The rows below come in pairs that one turn or mirror swaps. Which row does each named row swap with?
The rows were stretched afterwards, more along some directions than others.
J479: [ 0.22 -2.00  0.96 -0.67  1.14  0.70  1.86 -0.09 -0.09 -0.63 -1.06 -0.54
 -0.16 -2.08 -2.14 -0.54 -2.88  1.75]
J801: [-0.39  0.73  0.40 -2.33  1.08  2.56  2.65 -1.47  1.26 -1.09  0.19 -4.21
 -2.16 -0.38 -0.18  0.21  0.91  1.89]
J453: [ 0.96 -1.18  0.05 -0.28  2.23  1.53  0.98 -1.45 -0.19  1.04 -1.99 -5.19
 -3.53  0.76 -1.97 -4.62 -1.88  1.45]
J684: [ 0.11  2.24  0.53 -0.47  1.39  2.26  2.42 -0.39  1.51  0.39  1.50 -3.26
 -2.62  0.80 -0.57 -0.91  0.32  0.97]
J744: [-2.63  0.59  0.79 -0.95 -1.14  1.83  1.57 -0.04  2.20  0.82  2.18 -1.25
 -2.10  0.04  1.18 -3.61 -0.01  1.59]
J159: [-2.31  0.93 -0.06 -0.94 -0.85  1.72  1.95 -0.29  1.21  1.46  1.60 -1.14
 -2.42  0.30  0.88 -4.02 -0.89  1.39]
J872: [-0.18  1.99  0.84 -2.17  1.21  2.99  1.93 -1.63  1.69 -0.25  0.99 -3.94
 -2.82  0.02 -0.21 -0.64  1.04  1.53]
J882: [ 2.96  0.68  1.56 -1.97  1.53  1.18 -1.51 -0.79 -0.09  1.44 -0.44 -3.26
 -1.72  0.61 -0.33 -4.81 -1.74 -0.31]
J533: [-1.03  1.05  1.32 -1.02 -0.75  1.36  1.74 -0.75  1.90  0.99  2.05 -1.42
 -2.35  0.09  2.22 -3.44 -0.01  1.35]
J492: [-0.74 -0.01  1.12  1.07  1.62  1.18 -0.67 -0.64  1.03  0.61  1.03  1.31
  2.11 -0.98 -3.96 -0.96 -2.26  2.61]
J639: [-3.06 -1.03  0.76 -0.29 -0.81  1.98  1.44 -1.03  0.03  0.96  0.11 -0.07
 -0.83 -2.24 -1.22 -1.57 -0.88  3.35]
J565: [ 2.08 -0.75  0.56  2.42  1.96  0.61  1.14  0.43 -2.29  0.17 -1.32 -5.25
 -3.25  1.86 -1.81 -2.72  0.09  0.00]
J263: [ 1.72 -0.77  0.28  2.37  2.01  0.77  0.99 -0.01 -2.41  0.72 -1.51 -5.18
 -3.79  1.32 -2.16 -2.96 -0.37  0.38]
J130: [-1.15 -0.86  1.21 -0.27  0.96  1.41  0.31 -1.27  2.63 -0.94  0.71 -1.89
 -0.27 -1.47 -1.15 -1.70 -1.94  3.15]
J782: [-1.79  0.13  0.41 -2.56 -0.05  2.38  1.68 -1.65  1.00  0.19  0.23 -0.87
 -0.65 -1.72 -0.53 -0.41 -0.02  3.41]
J809: [ 0.26 -1.71  1.06 -0.53  0.77  0.55  1.78  0.03  0.49 -0.78 -0.70 -0.43
 -0.33 -1.71 -1.98 -0.66 -2.19  1.99]
J918: [ 0.85  2.25 -0.73  0.34  1.81  2.37 -1.90 -2.32 -1.65  1.65 -1.27 -2.40
 -2.16  1.54 -3.15 -2.38  0.67 -1.16]
J348: [-2.21 -0.42  0.51 -0.38 -0.73  0.94  2.47  1.21  2.42  0.00  1.93 -1.76
 -0.53  0.62  0.96 -2.61  0.53  1.58]
J568: [-2.20  0.79 -1.11  0.52 -0.22  3.40  0.95 -1.68  0.63  1.98 -0.04 -1.64
 -5.19 -1.18  0.96 -2.79 -0.48  0.76]
J139: [-1.19 -0.27  1.01  1.80  0.77  1.84 -0.82 -0.21 -0.62  1.27  0.54  1.58
  0.40 -1.90 -4.43 -0.29 -2.36  2.40]
J35: [ 1.14 -1.37  0.18 -0.23  2.44  1.61  1.00 -1.68 -0.65  0.82 -2.12 -5.13
 -3.44  0.20 -1.98 -3.97 -2.51  1.06]
J273: [ 2.71  0.72  2.15 -2.15  1.67  1.28 -2.08 -0.67  0.63  0.88  0.48 -3.84
 -1.45  0.76 -1.07 -4.57 -1.76  0.02]
J973: [-0.29 -0.91 -1.53  2.58  0.81  2.52 -1.40 -1.49 -1.47  1.09 -2.29 -3.43
 -3.08  0.78 -1.98 -3.08  0.55 -0.78]
J221: [-1.01 -0.70  0.77 -1.79  0.91  2.67  1.70 -1.74  1.06  0.14 -0.31 -1.71
 -1.11 -1.98 -0.16  0.00  0.28  2.98]
J362: [-1.76  1.27 -1.54 -0.59 -0.54  3.27  0.96 -2.43  0.14  1.39 -0.61 -3.17
 -5.29 -0.09  1.08 -3.18  0.57  0.66]
J281: [-3.10 -0.73  0.99  0.77 -0.38  1.36 -1.48 -0.30  0.93  0.10  1.22 -0.37
  0.33 -0.82 -3.27 -1.67 -0.63  2.15]
J244: [-0.72  1.82  0.30 -2.59  0.59  3.16  2.22 -1.47  2.28 -0.50  0.64 -3.58
 -2.99 -1.09  0.88 -0.37  1.13  1.72]
J289: [ 0.06 -0.28  1.16  1.29  0.98  0.32  1.60  2.23 -1.48  0.78  0.41  0.05
 -0.01 -0.61 -3.47 -1.23 -2.06  2.13]
J216: [ 1.28 -1.06  0.49 -1.70  1.74  1.58  0.01 -1.49  0.16  1.73 -1.54 -4.00
 -1.97  0.43 -1.59 -5.34 -2.64  1.49]
J551: [-0.40 -0.28 -2.35  3.00  0.66  2.10 -1.07 -1.48  0.09 -0.26 -1.72 -2.44
 -2.77  0.89 -0.66 -2.33  0.82 -2.10]
J510: [ 1.99  1.18 -1.22 -0.07  1.09  1.34  0.15 -1.96 -0.12 -0.14 -1.88 -0.79
 -1.42  0.47  0.72 -1.87  0.10 -1.82]
J839: [-2.19 -1.17  1.44 -0.10  1.28  0.61 -0.07  1.03  2.46 -0.97  1.67 -2.16
  0.51  0.23 -2.67 -1.42 -1.59  1.78]
J693: [ 1.69 -0.42  2.84 -1.61  0.60  1.11 -0.57 -0.01  1.62 -2.18  0.90 -1.91
 -0.49 -2.40 -0.63  0.95 -1.26  0.83]
J459: [ 0.35 -1.49  1.04 -0.72  0.19  1.44  0.95 -0.52  1.22 -1.60 -0.38 -1.20
 -1.27 -2.58 -1.26  0.56 -2.01  1.18]
J833: [ 1.74 -0.05  2.51 -1.79  0.30  1.06 -1.20  0.30  1.57 -1.98  1.16 -1.36
 -0.09 -1.74 -0.80  0.22 -1.10  0.02]
J472: [ 0.17 -0.66  0.81  1.12  1.02  0.21  1.64  1.78 -1.82  0.89 -0.24  0.19
 -0.03 -0.95 -3.28 -1.05 -1.80  1.97]
J188: [ 1.49 -0.77  0.37  2.69  1.37  0.73  0.59  0.20 -1.49 -0.44 -0.82 -5.08
 -3.00  1.95 -1.08 -2.20  1.11 -0.69]
J204: [-0.25  1.85 -1.03  0.47  1.08  3.55  0.80 -3.23 -1.78  2.15 -1.71 -3.47
 -5.35 -0.27 -1.15 -2.36  0.11  0.29]
J121: [-0.44  0.72  1.02  0.83  0.99  0.79  0.93  1.93 -0.82  1.40  1.14  0.65
  0.39 -0.54 -3.65 -1.40 -2.00  2.17]
J8: [ 1.81  0.87 -0.05 -1.18  2.94  0.79 -0.32 -0.34 -0.03 -0.03 -0.92 -2.66
  0.30  2.36 -2.34 -1.46  0.11 -1.32]

J121 swaps with J188
J565 swaps with J289
J839 swaps with J8
J221 swaps with J568
J453 swaps with J809
J973 swaps with J139
J492 swaps with J551

